In the data rows, the value 128 means zero.
Here are some points, each followed by its number:
[137  83 146 161 120 136 133 176 127 138 177 121 122 209  93 130 104 129 126 144 126 140 163 115 198 173 169 121 114 141 154  74  83 187 109 163 119 142  99  57 147  81 110 115 159  98 145 172 187 128 104 171  59 141 139 146 159  46 139 152 102  99 125  97 112 119 111 112 110 139 211 105  47  85 113 113 106 132 151 109 119 116 131 122  65  96 120 126 108  90 109 169 110 107 157 168 191 112 156 161 151 152 111  94 137  89 134 104 112 174 127 173 144 140  99 123 160] 0
[ 79 105 153 135 180  57 134 101  77 100  74  97 114 135 140 160 143 114 142 143  74  89 111  86  76 188 138 114 143 111 127 112 119 135 143 115 158  75 143 101 123 153 128  95 140 140 124 114 196 120  44 112 108 119 111 119 110  89 119 164 116 135  84 158 160 141 115 158 134 118 221 100 123 125 194 147 166 118 119 100 103 188 130 186  97 106  96 111 115 130 118 177 148 114 142 184 181 109 128 128 130 138 114 116  91 171 108  71  80 145 144 154 125 147 126 126 134] 1
[135 218  87  91 157 133 155 108 109  67 106 115 132 131  98 100 125 154 201 198 125 165  79 188 139 120 149 151 126 158 143 173 151 124  95  86  89 136  89 162 110 153 153 193 135 143 116 115  71  73  87 118 178 106  39 129 125 168 136  95 182 133 103 111 145 196 113 149 154  65 128 113 114 130  42 239  72 170 136 101 121 164  82 132  74  87 116 111 193 172  92 132 141 153 116 138 135 147  34 151 106  99 164 197 145 114 150 162 156 179 141 122 100 144 109 119 168] 2
[ 89 198 133 184 115 124  90 142 192  78  50 157 127 126 182 110 125  78 109  72 124 143 150  57  85 146 106 180 179  94 111 147 134  93 160 108 172 199 133 141 137 155 116 118 120 147 133 126  81  58 118  51 111 172 160 104 114 139 165 114 170 113 194 110 145 110 165  73 139 134 127 111 107 159 123 112 162 128  95 131 101 160 112 154 109 114 189  82 142 137 107 156 143 110 120 140 107 115 161 137  83 173 106 112 105 109 123 101 151 110 133 170 126 152 132 148 115] 3
[ 94 115 157  70  86 129 142  97 137 137 158 136  94 141 138  93 126 111  90 139 179  98 146 189 112 133 130 172 135 128 162 111 125  76 126  93 147 143 195 172 140 130  80 128 126 111 111 151 109  54 145 108 119 155 177 106  52 104 134  74  99 122 119 100 135  96 165  99  98 182 150 125  88 100 137 150 187 115 174 126 145 172 110 168 112  72 115  33 118 177  95 143 100 133 156 169 159  72 132 108  99 127 103 147  95 109 104 103 117 100  76 162 173 124  95 140 108] 4
[153 194 100 172 153 148 125 131  97 130 152 177 139 185 125 174 101  94 142 122 162 178 113  95 119 132 147 104 118 131  87 177  71 150 127 122 140 131  96 116 165 155 172 152 145 139 144 105 140 117 110 112 121 114 156 104 120 104  93 104  87  57 105  84 193 112 125 145 150 162 129 158 174 153 112 154 114 101 192 121  89  86 131 124 100  86 144 118 101 147 104 177 165  94 135 190 148 123  97 154 134 101 198  99 120  98 158 113  82 160 101 178 181 146 147 124 119] 5
[134  33 126 108 138 166 161 118 122 169 160 146 190 103 149 160 125 160 118 162 101 232 156 100 128 129 164 100  78 134 117 167  78 123  91 162 124 116  69 132 128 139 104 114 155 163 122 116 139 132 158 144 111  78 129 112  73 192 104 115 123 154 133 108 145 132  72 132 126 139 113 190  96 211 189 137  98 161 142 170 135 115 155 149 123 125 118 134 118 112 136 138 167 156 149 116 146 114 153 142 153  92 154 108 138 156 143 151 125  81 127 184 193 144 136 126 136] 6
[ 96 135 161 155 143 125 144  74 133  90 142 140 152 118 138 104 130  83 144 164 129 193 119  83  70  63 126 126 142 134 134 155 106 174 121 115  72 101 133 104 172 125 142 212  92 112 101  81 103 120 122 123 180 145 154 146 116 156  71 108 118 134 116 132 172 127 107 154 185 104  75 113 168 166 120 146 157 115 146 139  93  95 178  97 190 246 109 112 143 143 119 132 162 102 116 174 100 137  90 139  75 119 119 148  45 142 152  72 104 171 177 106 116 117 144 118 179] 7
[195  99  89 135 162 166 129 157 160 135 127 140 147 106 154 141 100 187 112 133 121 171  83 111 123 117 119 120 123 189 156 185  90 109 100 128 113 183  99 133 168  91  85 143 139  75 169 135 150 118 117 168 105 178  97  93  73 156 148 171 161 103 154 100 119  99 141 110 140 124 165 115 144  40 126 157 111 143 135 118 152 111 118 133 121 110 124 117 148 124 128 119 120 120  95 154 152 158 167 123 140 158  99 113 163 114 151 164 110 176 116 189 111 104  94 166 173] 8
[102 158 166  48  63 173 135 137 173 123 137 119 123  94 161 101 131 142  70 152 167  97 150 195 195 121  98 186 141 130 106  82 135 140 135  42 153 146 187 155 121  85  51 134 182 151 137 116  68 144 196 139 107 133 147 123 150  55  91 160 127 132 169  86  77 128 161  80  94 175  58 118 124 109  75 147 131 169 119 109 175 145  47 116 172 137 116 106 175 161 146 109 117 141 175 181 132  70 127 128 158 148 124 131 145  81 137 180  50 138  71 106 119 132 147 153  97] 9
[105 179 171 105 114 130  95 188 103 135  84 144 128 127  78 162 181  83 144 105 114 126 124 153 141 150  63 101 133 112  82 101 131 154 164  90 171 110 126 137 109 153 127 112 116 167 131  91 167 119 105 157 134  84 135  95 110 137 106 152 162 111  98 132 150 159 131  76 120 102 117 144 182 140 145 101 128 127 111 116 127 127 111 112 165 105 104 116 166  98 110 108 126 102 148 150 122 117 123 156 128 135 138 112 152 111  67 129  69 137 155 115 112 148 121 139  76] 10
[ 99 125  89 184  78 116 115 129 170 133  90 174 136 101 154 187 120  97 144 114 157 102  68 124 109 167 122 135 122 140 112 186  96 152 107  88 141 135 145 137 163 147  83 128 155 134 155 128 142 112 124 127 106 167 120 103  94 152 120 116 139 125  95 121 106 118 141 160 157 164 134 211 161 148 104 166 116 166 215 104 112 105 112  98  79  89 121 127  79 182 122 147 124  91 163 160 145  85 146 142 117 182 173 116 168  92 159 120 111 115 122 189  95 150 150  89 169] 11
[157 166 114 173 142 195 116 129  83 105 113 151 127 122 114  46 110  57 147 100  96  80 165  95 108 161  88 129 159 209 139 142 193 115 130 174  65 136 169  96 171 127 132 113 162 100 106 130 132  99  73 105 137  98 138 155 128 121 183 141 130 140 128 124 156  40 120 146 137 121 133 136  84 127 147 116 186 107 109 139  48 175 176  97 133 106 136  91 157  79  91 156 174 197 106 102 122 116 108 131 141 169 129 206 108 148 105 113 202 134 228 117 109 112 134 151 131] 12
[114 154 157 112 117 148 153 146  89 133 186 145 130 102 112  31 192 107 188  92 116 164 149 179 127 162 140 135  81 125 137 114 138 140 148 129 129 112 139 101 102 103 150 183 119 141 105  91 133 161 141 158 147 110 156 112  88  92 117 131 135 145 117 181 169 114 139 173 132 105 159 123 181 133 129 112 124  69 137 189 128  90  93 140 181 157 106  77 141 138  92 125 209 128 152 204 119 104 164 113  42 108 136 151 104 158 103  68  97  77 128 105 129 165 153 123  70] 13
[112 199 123 168  78  97  93 166 150 128  92  98 120 121  66 174 100  92 202 122  62  71  87 160 112 199 154 126 147 163 159 149 144 104  79  96 119 153 124  65 131 131 190 126 141 140 163 153 141 141  91 176 151  97  80 153 212 105 136 141 192 132  89 118 127 143 148 127 124  73 131 193 142 164  29 176  78 158 173  88 134 154 100  86 106 112  83 160  85 179 113 124 116 167 155 113 143 133  63 153 170  89 144 141 100  99 205 196 183 150 168 120  97 143 109  73 194] 14
[162  45 118 169 175 130 141  77 180  81 159  82 125 184 130 198 159 136 113 131 105 114 157 108 142  82 145 195 157 172 167 119 119 182  73 122  60 130 106 152 175 124 172  99 156 105 152 148 152  36 130 102  97 170  83 160 134  80  96 122 123 123 117 144 146 138 147 115 123 132 125  93 134  75 171 134 172 144 125 129 136 125 157 120  81 108 126 121 162  43 140 179 147 124 175 166 175 101 146  86 131 129 145 151 131 125 104  99 161 134 164 153 128 182 130 140 158] 15
[159  96  92 132 109 180 122 135 103 183  93 156 146 165 138 120 136  94 130 158  92 126 163  77 150 150 119 123  68 173 104 126 146 122 125 130 108 127  74 104 139 149 140  60 161 161  92 112 206 168 146 176 128  92 161  95 103 102 119 167 124 100 198 124 137 120  87 133 143 165 111 157 100 146 159 121  85 134 104 153  75 107 120 137 126 107 142 153 132  86 126 148 144 155 142 145 126 139 129 161 175 128 131 137 115  88 125 129 127 137 120 169 148 143 148  91 129] 16
[100  99 101 139 151  55 133  86 130  87  90 114 113 127 138 119 127 190 122 132 142 110 124 151 136 104 114 140 130  80 145 116 123 144 151 136 128  94 166 143 125 125 118 161  54  74 146 180 126 115 108 131 154 155  99 159 148 131 126 130 102 105 101 145 110 161 124 135 114 119 139  75 149 100 117 125 129 112 122 106 141 120 137 161 140 167 101 101  95 138 130 111 110 160 116 137 138 160 149 106  90 119 138 130 156 151 118 138 148 139 138  92 100  96 162 118 140] 17
[106 101 125 130  84 180 148 144  95 165 193 164 158 153 172 128  96 135 120 107 217 130 104 145 124 144 161 116 133 117  90 115 151  94 113 129 155 118 188 143 133 131  96 142 115  64 115 133 114 151 144 121 135 168 126 108  95 140 116  86  90 141 128 124 107 112  75 127 123 154 155 118  91 157 129  57 151 123 147 153 133 111 121  83 125 134 161 116 167 202 121 179 128 107 124 170 120 116 125 130 101 122 128 112 122 129 158 122 100  96 123 160 174 121 148  97 110] 18
[103 156 108 131 162  94 102 151 151 113  80 141 128  99 134  94 104 160 146  78 132 159 133 103 126  94  93 152 125 137 163 132 155  94 168 123  84 117 128 138 166 122 118 183  80 177 129 145 148 106 133  97 104 115 113 120  97 141 157 122 140 219 187 110 174 120 118  80 119  93 140  82 127 119 133 156 162 103 152 146 103 189 145 104 202 134 123  93 128 112  90  49 143 183 123 109  49 140 127 129 103 126 153 143 136 132 117 111 129 101 127 125 108 107  61 115 129] 19
[150 171 150 121 145 115 170 149 163 121 109  97 125 157 172  92  87 127 115 115 141 146 127  82 117 128 164 140 172  96 178 157 140  96 131 142 152 144 163 105 136 128 145 149 153 160 119 128 113 133 124 135 133 141 168 115 171 107 177 126  87 125 160 100 180 101 175 117 151 114 167  84 124 155 157 176 155 146 142  94 122 121 154 126 159 154 170 160 113 125 150 160 113 188  81  87 118 117 121 114 125 106  96 104  74 155 174  98  83 175 131 159  89 116 120 142 148] 20
[113 163 130 104 108  69 108 104 134 127 109 102 106  96  99 138 116 164  90  83 135 159 160 190 118 138 165 145 173  86  82 144 111 113 190 135 170 101 136 131  91 167 137 101 102  97 133 128 103 152 149 117 138 136  81 106 149 158 140 125 129 133 115 164 124 138 144  99  92 118 147 163 134 145 147  99  94 146 125  85 129 114  88 149 156 132 142 123  99 147 115 129 146 142 105 134 136 117 158 120  90 102 110 119 135 158 163 143 124  47  92  89 125 127 147 113 119] 21
[119 226 115 129 113 109 173 143  87  83 102 146 170 179 122  82 186 132 122 131 170 132 158 147 134 158 115 114 135 103 138 102 154  58 169  78 178 157 159  93 150 143 157 126 126 170 159 128 116 121 119 120 165 166  60  94 114  70 141 137 135 102 166 114 148 150 157 104 136 115 168  80 101 120 154 128  70 158 112 148  62  77 105 183  68  95 153 114 145 167 141 140 126 169 113 159  93 185  78 130  88 139 118 121 115 125 159 149 180  95 164 128 166 121 134 161 123] 22
[139 117 113 122 125 148 175 118  88  98 150 142 171 149 142 133 105 158 154 189  83 127 152  64 153 131 170 134 105 168 167 131 116  79 132  92 102 116  73 121 165 134 136 125  81 135 145 133 144 120 121 179 143 152  95  90 161 116 122 198 169  75 153 126 155 188 116  96 177 109 157  21 131 127 163 122  51 161  82 100 131  93 163 170 140 173  80 129 147 111 154 144 101 171  75 139 129 175  85 144 131  79 107 146  63 124 160 151 158 151 151 148 174 112 123 134 161] 23
[166  61  87  75 141 133 100 143 102 163  94 146 154 128 182 174 109 161 133 112 180 153 121 125 106 104 113 112 144 128 106 119 110  96 105 166 100  89 115 153 123 119 115 129  96 100 135 153 190 113 129  83 105 137  89 135 105 181 126 189 126 131 161 174 161 191  64 149 170  97 151 101 167  69 177 100  72 136 110 139 111 107 151 125 148 102 152 118 136 124 135 123 114 171  91  71 125 189 156 126 121 171 155 109 168 147 149 133 163  98 103 174 142  83 152  85 111] 24
[131 171 128 159  95 125 199 143 126  87  92  98 132 162  36 151 148 144 168 165 121 147  96 180 152 146 122 137 135 173 159 110 136 112  77 146  88 127 127 115 182 140 114 133 133  80 189 144 113 130 146 165 120 110  76 141 132 131 116 119 195 121 133 130 101 118 116 133  91  81 108 139 137 118 130 122  91 158 170  42  82  76 114  98  57  99  75 156 142  79  98  86 112 134 113  93 166 140 127 116 123 100  81 140 181 116 156 182 176 137 145  82  81 146 110 106  96] 25
Which two points above are nearest to each new point by angle? Their numbers follow each, nearest first.
[125 143 155  78  58 135 129 211 145 183 105 163 157  92  66 118 144 155 137 113 146 135 109 147 139 139 153  83 146  62 139 134 136  79 126 116 110 144  81 139 113 123  96 155 111  89 163 158 101 150 154 191 120 106 109 135 165 138 125 159 162 125 157 136  66 184 165  78 102 130 159  82 147  73 104 164  96 186 114  76 153 105 154 157 194 153  84 170 122 161 153 118  69 136 115 132 101 214 164 161 132 160 112  95 121 121 181 168 123 108  93 141 127 114  85  86  98] 23 8
[111 141 140 156 147 138 145  67 173  97 117 126 104 147 140 140  71 112 165 121 129  83 163 112 113 114 186 191 148 169 163 169 140 161  89  80 126 103 164 179 118 186 174 111 140 144 103 115  33  90 126 108 153 108 127 137 162 174  97  65 132 166  72  99 182 184 147 118 138 102  69 201 129 225  84 123 164 133 162 133 113 172 120  94 123 124 144  97 106 117 135 170 110 146 127  93 160  73  83  94 136  92 182 185 138 108 108 147 138 154  99 118 123 173 170  90 146] 2 14
[114 124 127 126 129 138 158  96 117  97 148  87 106 158 150 109 112 165 112 189  54 159 117 119 155 150  94 131 100 148 139 135 121 184 107 153 153 147 110 142 120 160 139 107 166 141 103 135 202  94 113 124 106 117 108 152  82 142 119 110 122 102 127  77 131  97 107 138 129  69  99 176  99 147 126 127 112 114 144 157 127 138 106 160  54  60  99 125 134  70  84 143 128  71 149 107 170  98 107 110 119 118 141  88 153 121 103 138 128 190 115 158 114 182  98 174 129] 0 15
[119 143 112 140 117 107  77  95 100 122 133 151 122 182  39 118  83 136 127 156 113  75  88 132 155 114 148 103 101 142 176 169 133 100 111 176 156 116 118 132 143 118 147  61 123 114 106 106 124 182 117 159 144 113 151 145 112 131 153 110 111  94  59 135 186  67 117 193 163  97 151 178  81 137 127 179 109 121 176 120 136 177 148 116 125 101  79 147  53 105 109  98 143 100 123  85 168 100 115  82 133  84 117 122  97 120 127 113 172 180 113 146 134 105  93 107 150] 14 5
[173 125 112 125 185 140 140 175  89  77 170 128 102 115  76 173 117  88 176 140  72 162 149  53 142 128 158 117 113 123 116 119 102 202 108 149 150  97 103 107 143 172 138  89 118 137  53 123  94 123 147  92  85 151 156  67 184 109 138 148 115 137 178 146 151 148  91  94 122 126 147 130 160 149 130   8 133 113  60 158  86 106 127 133  93 132 149 146 156  68  96 153 166 134 116 103  94 124 104 117 143  70 157 126 100  85 104 158 117 122 174 156 202 156 153 135 109] 16 23
[143 110 166 116 130 133 132 144  85 127 118 119 129  73 140 119 125  86 134 101 113 171 111 109  85 123 164 131 137 139 127 137 138  69 124 150  88 116 122 179 164 118 109 130 123 137 132 141 100  96 139 143 155 184 136 121 151 110 178 158 195 123 167 215 117  97 123  99 125 147 188 119 127 172 129  97 101 141  93  88 108 144 140 127 174 171 152 118 153 169 148 156  90 188 101 182  84 134 133 173 112 112  80 163  51 141 211 123 134  90 174 135 126 106  99 110 140] 23 20
[ 97 138  49 209  90 140 115 132  95 128 107 182 127 163 122 138 137  85 120 116 195 115 103 147  95 149 158 165 126 214 103 128 180  32 114 144  85 105 164 114 158 180 157  78  88  87 170 146 163 119 150 108 151 142 137  89  84 177 140 147 166 147 110 193 117 135 108 106 118 149 125 150 107 156 136  63 104 139 157  90  86 103  87  92 114 127 181 142 137 142  94 166 120 135 132 146  79 148  86 104 108  97 102 144 108 105 147 131 177  76 178 146 170 117 120  96 136] 18 22
[127 117 103  73 142 129 131 117 138 108 125  75 128  80 147 135 116 148  84 161  79 146 165 117 109  96 124 110 106 153 122 104 116 144 191 133 138 132 109 103  98 171 134 136 161  98 139 135 164 120 148 147 187 118  71 134 100 208 119 132 128 150 134 115 103 124 107 128 132  98 130 115  59  95 144 202 149 135  87 148 119 143  77 134 101 133 108 108 142 119 130 118 124 185 107 162 103 135 101 148 121 155 133 149 158 135 126 125 120  92 150  95  90 101 168 150 184] 2 17
[106 168 110 109  98 127 163 141 116 115 113 128 109 147 146  88 133 115  99 125  79 127 135 179 127 159 129 179 124 152  97 117 125  65 137 137 131 148 126 113 129 149 141 111 146 154 153 104 156 115 154  95 128  81 128  95  59 128 131 124 158 127 165 106 149 134 120 105 117 116  74 120 117 190 142 122 140 129 177 105 137 195 109 128 113  67 159 105 143 104 124 108 140 108 114 113 147 114  93 152 122  89 131 169 152 135 108 126 146 114  93 123 127 116 113 177 142] 4 3
[149  69 112  96 185 179  88 102 169 152 136 102  92 130 145 129 193 123 163 124 121  69 137 105 189 100  70 149 154 145 153 118 115 125 100 128  93 119 117 166 136  95 113 111 155  78 165 113 147  99 107 128  89  91 110 143 131  98 112 131 125  89 146 119 104  80 123 159 125 131 186  73 172  60  96 187 141  98  82 149 157 112 108 124 129 153 138 147 140 120 137  96  93 173 186  96 106 148 148 100 165  99  63 145  78 177  98 115 131 119 131 104 103 157  79 128 139] 15 8
[102  81 140 126 218 106 177  92  79 108 154  93 103 180 136 125 164  54 148 126 179 137 104 183 110 143 151 138  86  80 102 121 132 133  97 160 101  96 116 114 125 135 122 196 103 136 145  51 103 121 118  90 134 139 196 159 140 150 134  45 124 117  62 124 144 140 117 180 155 120 155 123 138 117 121  92 182  78 155  92 142 102 176 109 103 173 155 156 140 140 113 125 114 113 151 141  98 132 123 128 105  62  87 164  83 164 120  85 133 139 159  50 152 130 111 141 105] 7 13
[ 87 126 218 111 105 134 209 146  95 129 184  83 136  78 114 164 177 136 108 175  67 152 136 194 130 139 139 149  83 111 105 107 139 178  92  87 155 129 124 156  56  81 124 134 179 190  88 102 162 178 109 124 104 139 106 117 101 112  97 139 139 134 108  99 106 108 143 132  87 137  45 176 157 115 125 138 116 165  78 123 171 135  81 151 128 121 103 152 159 117  99 197 166  45 183 184 147 135 144 155 159 114 152 124  84 140 138 153  60 134 150  90 143 227 114 180 129] 9 10
[104 110 139  84 118 152 156 118 136 155 157 123 129  76 195 133  94  91 146 129 103 147 173  99 134 118 109 133  73 154 168 146  99 144 128  86 136 182 128 206 148 150  95 148 126 142  72  88 102 111 149 170 146 167 126 109 129 113 155 121 137 154 177 126 114 152  95 110 154 163 133 162 121 166 100  98  91 116  93 153 126 111  95 149 111 155 174 102 196 186 140 130  98 176 107 141  87  95 141 170 127 146  91 116 109 108 132 138  84 152  92 108 116 156 150 108 121] 9 18
[137 111  87 140 177  52 129 126 162 159  75 100 164  85 105 174 168 147  93  97  74 151  69 125  91 110 158 112 124  72 117 164 139 172 152 145 102  97  73  91  84 149 126 151 129 140 179 175 159 120 107 119 183 133  71 117 158 178 103 152 127 127 133 130  49 188 145 111 151 131 175 141 129  62 105 230 118 197 150 104 113 103 142 112 134 135 100 179  72 142 135  78 104 141 164 162  83 179 110 153 134 148 124  66 139 101 196 183 115 124 133 129  60 124 115 109 217] 14 17
[143 119 179 115  64 143 174 198  89 151 125 143 136 108 115 125 179 106 164 146 101 134 154 102 156 155 155 138 114 103 114  66 154  98 120  48 140 122 175  77 143 142 101  95 157 142 129 152  94 128 164 218 121 188 145 117 132  89 102 216 136 106 151 106 106 125 115  55  89 155 148  82 111 126 139  82 140 100 126 120 163 146 109 143 104 144 132  78 168 115 129 138 100 168 154 156 130 132 156 167 124 136 117 133 108 115  97  91 140  93  99  99 136 119 145 153  93] 9 22
[ 79 104 134 149 114 113 138  73 154 110 105 115 165  96 152 134 118 103  64 139 100  93 124 131 114 109 158 132 110 169  78 125 120 148 175 110 130  88 112  99 106 126  81 133 153 138 134 140 173 194 128 133 139 123 103 141  82 192 143 164  46 200 131 140  91 126 156 163  84 123  30 174  70 141 115 106 134 169 142 121 121 127 120 132 163 148 106 200  82 106 126 139 120  89 146 125 120 120 123 151 197 205 149 130 133 108 112 171 100 118 161  98 118 129 128 149 160] 11 6
[149 122  95 153 153 131 186 132  97 107 169 151 102 129 154 155 157 127 119 153  86  79 102 107 150 130 116 130 109 141 143  94 162 100 144 156 149 122 122 134 138 164 167 106 131 116 165 154 159 162 132 141 146 157  62 135 125 116  97 170 104 101 148 112 119 111  79 137  87 150 184  80 110 122 119  92 112 106 101 146 102 125 104 121  71  89 151 140 138 113 141 120  49 144 120  93 100 142  93 137 162 138 129 115 167 105 119 174 137 106 115 117 103 117 141 126 162] 22 23
[174 138 125 113 142 124  65 140 107 149 123  96 105  82 127 103 110 162 162  88 128 153 122 132 108 141 109 105 133 130 113 162 198  93 136 137 108 155 123 177 131 133 141 149 123 153  83 111 101 129 125 118 154 174 139 138 152 128 142 119 177 191 119 177 132  91  91 142 157 109 143 171 107 163 124 113 126  94 101 140 122 131 104 122 133 133 178  65 189 157 115 108 162 168  95 203 116  88 144 114  83 138 151 158 188 132 146  95 123 107 128 115 104 134 164 100 115] 13 19
[101  83 158 106  25 154 140 136 100 103 197 136 122  98 131 159 159  82 163 132  99 123 165 184 144 139 120 167 132  67 110 100  95 132 117  29 158  96 145 164 139 135 110 113 115 107  84  90 135 123 127 133 116 196  69 137 141  97  73 193 149 162 143 122 110 155 128  87  92 114  96 113 200 136  59  73  88 107 120 126 170 143 122 144 140 127  75 109 197 137  90 138 110 140 211 213 148 149 126 127  93 141 157 163  67 120 152 112 123 105 150  84 101 199 110 126 140] 9 13
[ 98 169 184 159 185  73 123  88 102 120 108 109 167 138  81 182 145 112 142 156 110 126 126 134 107 141 150 133 127 129 169 134 195 181 158 128 110 115 120 135 116 143 163 157 126 158 124 149 109 107 101 124 195 132 150 160 126 126 140 111 133 198  79 198 129 168 104 152 101  45 192 136 117 147 140 163 129 104 173  89  83 109 122 112 139 135  57  91 170  93 155 106  92 176 101 147 114  92 124 157  56 133 122 149 166  73 132 123 161  99 126  64 149 133 160 129 108] 2 25
[118  69 110 183 153 159 106 109 109  92 181 135 148 124 166 165 114 149  76 160 125 181 134 127 133  84 101  86  61 144 139 102 130 212 151 161 127 151 112 143 146  61  93 133 122 148 138 164 142 169 134 105 121 182 112 152 107 131 122  88 126 213 128 147 138 126 120 202 149 139  98  77 133  80 205  90 165 143 111 165 154 128 181 132 150 202 145 125 135 139 161 108 152  98 138 133 117 130 150 147  97 121 165 117  99  93  93 100 151 150 149 113 172 115 120 143 138] 7 15
[139  85 129 170 121 159  78 103  95 161 127 120 110 154 161 137 150 146 113  88 162 166 121 127  68 108 117 146  96  98  95  97 229 102 136 195  81 142 134 192  94 128 155 115  94 137  68 122 169 184 152 131 102 139 206 150 105 148 130  65 148 185 152 168 100 118 100 139 138  96 124 134 157 160 192  64 182  72 128 113 130 131 169 126 167 140 176 134 150 120 131 146 143 102 118 161  88 148 162  91 134 105 109 149 146 146 124 117 112  58  89 109 180 130 106  63  51] 18 13
[204 150  98 176 177 135 115 102 145 169 137  94 159 109 111 108 158 113  91 137  87 135 152  86 187 154 182 159 110 146 131 161 121  77 170  71 112 163  55 107 160 169 114 104 170 144 178 167 102  78  98 148 137 123  74  95 118 102 162 157 113 143 149  94  80  92 126 114 124 183 170 129  41 122 136 183 160 188 103 118 131  85 109 147  22  89 144 173 128  95 136 111  59 177 136 149 141 148 112 146 165 130  54 176 158 128 100 182 187 140 135 159  81 112 172 134 222] 8 16
[152  96 134 131 108 144 105 110  47 159 167 141 188 126  96 110 220 176 125 126 132 126 109 124 151 153 134  92  76 108  88  99 174 127 186 149 118  85  78  94 164 117 134 144 123 106 139 106 171 137 140 151 142 117  96 106  64  84 117 147 101  92 103 140 102 142  53 138 119 123 201 102 108 158 137 164  93 122 140 115 151  89 104 108 127  81  97 132 140 135 135 140 172 106 130 195 140 153 144 149  59 135 137 143 146 167 126 150 140  46 118 148 186  88  83 159 134] 13 22
[111 115 151  70 151  91 139 145 137  77 107  85  92  99 105 136  95 162 148 110  96 134 116 119 120 116  89 105  97 107 170  85 130 156 150 141 144 126 118  91  99  90 143 127 103 179 166 128 184 188 122 113 154  44  99 144 168 199 126 158 137 107 123 115 127 169 122  77 190  79 116  94 127 121 145 140 123  97  80 125 124 164  92 104 134 139  81 144  88 122 157 119 157 137 129  79 142 127 137 133 145 146 161  96 131 156  92 110 128 133 158 126 102  86 113 172 134] 10 17
[115  92 152 139 117 119 149  87 116 128 125 166 172 159 118 120 122 169 121 142 164 120 121 143 128 116 157 134  86 135 116 112 131 140 128  79 136 127 125 136 151 125 114 153 138 100 140 127 127 170 120 171 164 152  92 116  80 131 123 136  81 136  66  92 152 142 144 135 128 123  92 124  69 132 153 192  91 153 169 146 153 154 132 115 160 115  99 124 146 103 144 123 152 109 141 166 153  99 128 130 129 133 177 128 127 101 129 131  81 139 135 148 128 126 135 139 120] 6 11
[151 112  55 124 114 127 110 194 121 135 186  81 173 113  84 194 165 204 181 104 134 175 129 104 255  37 226 127 115 110 112 110  42 157  77  34 133 133  78 139 176 140  59 103  92 122 165 146  51 154 152 205  80 162  62 118 102 147 143 180  74 207 205  77  77 230 122  55 102 109  99  85 133 113  56  71  98 116 148 108 204 131 104 152  63 132 162 186 160 110  97  30 106 154 167 133 105 206 149 122 155 124  93 120 155  94  38 184 115 149  62 130 104 162 142 168 157] 8 9
[146  85 112 175 146  96  86 101 151  83  80 126 114  93 130 172 124 144 104 121  94 109 104 104  81  84  91 137 133 122 121 140 105 169 137 169 104  68 143 146 135 169  98  93 110 129 104 148 148 113 125  43 135 177 106 136 140 215 120 187 159 175 134 174 102 156  91 130 133 104  98 174 157 141 142  77 154 147  94 119  98 153 169 126 119 141 122 148  82  81 142 101 140 114 147 120 140 141 173  87 131 157 125 117 139 144 146 153 157 114 147 113 105 133 126  96 116] 24 17
[139 163 173 153 145 101 112 105 151 157 142  76 133 166  76 130 171 111 122 145  89 169 203  95 168 138 188 112 144  83 120 136 158 188 136  32 175 159  41  19 130 122 190 130 169 179 124 113  90 112 121 170 148  56 135 146 155  18 133 140 116 136 134 130 142 174 141 111  98 143 127 164  77 198 152 168 151 116 123 114 145  70 119 184 143 141 112 174 140 112 119 160 162 133 152 156 190 118 150 158 116  88 109 123 105 106  78 130 157 169 133 127 118 151 140 170 179] 0 16
[134  68  86 122 126 129 168 114 147 149  67 154  95  98 138 139  97  80 126 147 140 119 122 150  63 137 126 115 101 178 126 144  83 109 108 173 107  80 164 105 126  86  97 128 112 167 130 136 145 126 101 121 142 106 226 112 156 178 141 150 105 104 121 146 161  96 140 183 123 162  77 136 145 173  75  98 128 124 133 113  75 107 116 148 163 178 121 118  83 167 120 155 129 177 133 128 137 121 164 150 174 123 108 181  86 141 170 101 120 129 197 112 106 110 173  93 162] 7 12
[128 158 165 139 120 159 217 117 118 127  92 149 177 116 197 101 155 190  95 152 106 226 113 136 117 155  97 136  60 128 135 116 185 149 161 116 116 171 143 157 151 127 122 193 109 201 176 132 164 130 141 110 137 138 107 107  82 148 128 164 140 153 144  55 117 171 152 102 146  77  22 115 162 179 119 143  61 134 163 124 135 112  93 145 170  87 144 131 215  76 157  99 120 112  89 109 165 115 152 166 102 131 135  96 162 125 156 177  90 136 110  95  97 189 100 200  69] 9 10
[172 174 158  74  88 198  96 209 164 156 112  91 105  27 138 120  61 128 134 110  92 129 106 116 107 131  54  93 121 169 156 168 113  86 128 150  82 139 177 142 122 138 107 156 166 190 104 119 141 135 157 133 130  86 119  99 157 185  89 167 188 146 152 100 101  75  86 126 155 107  95 169 133 136  89 137 132 126  74 143 121 177  99  81 141 140 125 130 126 164 134  87 111 164 114 120  91 107  69 149 198 141 137 123 153 160 216 186  91 166 172  95  96  82 135 100 128] 14 9
[129 147 114 120 145  95 131 156 116 155 159 106 147 129 125  65 110 132 154 132 104  96 141 108 147 124 103 105 136 122 147 116 147 186 148 172 137 115 168  58 103 119  70 139 167 135 117 164 146 135 109 116 117 113 125 134 151  78 100 113  80 137 145 113 129 125 151 140 145 133 186  84 137  62 147 168 140 128 120 157  90 140 109 119 123 102 113 111 116 149 115 114 197 154 122 107 137 112 124 109 124 142 136  85 121 137 128  84 121 164 133 160 152  92 169 149 128] 0 1
[120  88 141 106 116  89 152  71 138 151  84  70 120 115 123 128 143 136  80 167 106  78 165 134 158 121 133 152 114 141 161 101 159 154 158  85 144 119 138  90 140 144  84  58 168 118 139 164 147  84 113 114 132 139  70 143 101 143 123 150  92 159 138 102 103 141 155 125 103 125 136 117  30  58 139 208 160 181 124 127 133 154 124 166  97 106  87 140 125  83 114 124  83 138 147  86 109 135 148 125 129 162 118 126 147  98  74 122 176 149 141 121  67 109 111 198 183] 15 4
